In the rows, zero is written as 128.
A single turn carries every row of the set below to another of its rows. Some are shown first; where does it send the rows asked next?
Q617: [137  67 112 113 127 128 152 151 158 149 145 120 117 114 109 129 135 138
 125 141  96 113 118  96 150]
Q808: [101 116 145 104 153 129 109 118 153 161 158 147 144 124 155 158 154 127
 112 131  98 124 117  82 145]
Q12: [ 93 103 154 150 133 121 165 101 157 148 136 118 126 134 155 148 136 117
 105 154 124 101 132 113 140]
Q718: [102 117 138 115 154 122  91 123 151 172 165 147 139 132 164 146 157 117
 119 120 119 118 122  95 141]
Q72: [140  87 110 143 126 114 123 150 159 172 145 110 132 120 128  94 148 113
 146 115 112 106 140 109 158]
Q887: [143  75 121 131 125 117 150 155 150 171 121 102 128 116 127 111 134 115
 136 136 108 115 123  91 144]
Q999: [145 112 150 151 108 123 107 148 132 124 118 114 145 105 106 129 135 129
 109 153 128 122 100 105 133]
Q227: [117 114 158 116 157 128 117 119 148 173 144 135 146 127 159 160 147 119
 123 136 108 122 114  66 145]
Q271: [136 136 135 129 135 125 107 115 146 107 136 138 137 128 101 121 137 124
 119 107 114 119 167 117 132]
Q607: [122 117 152 142 136 107 119 108 180 149 153 141 122 103 110 157 148  97
 132 107 147 109 153 107 136]
Q717: [141 112 151 159 109 137  99 138 138 127 126 108 156 134 135 109 132 120
 120 145 125  96 109 130 154]
Q757: [110 110 156 156 129 121 139  95 182 170 139 115 126 131 132 153 145  76
 134 137 123 122 141 115 146]
Q215: [102 111 150 135 139 107 146 113 155 126 151 143 120 105 133 152 140 138
 103 124 149  90 144 105 129]
Q589: [121 116 150 125 159 120  99 125 148 181 150 136 141 135 170 149 149 110
 130 127 127 118 120  79 139]
Q121: [133  80 101 125 129 123 127 147 167 149 170 129 120 119 111 112 148 137
 134 120 101 104 136 114 161]
Q252: [138 114 135 148 121 139  90 137 167 134 140 121 139 159 102 129 141 114
 117 147 107  98 111 144 161]
Q335: [141 103 135 152 128 134 134 109 133 137 128 107 115 162 132 137 118 106
 122 167 122 143 131 115 121]
Q978: [140 113 136 139 120 125  96 146 160 130 135 129 131 130  74 149 144 121
 107 153 113 126  99 120 140]
Q644: [139 119 135 136 119 128 103 113 146 142 125 116 130 139 119 122 127  77
 132 124 123 145 154 131 120]
Q660: [137 120 136 145 144 128 140 110 133 103 141 129 121 152 114 135 127 152
 108 151 114 117 143 101 135]

Q589 turns into Q718
Q335 turns into Q644
Q72 turns into Q121
Where do these go?
Q252 turns into Q978
Q12 turns into Q757

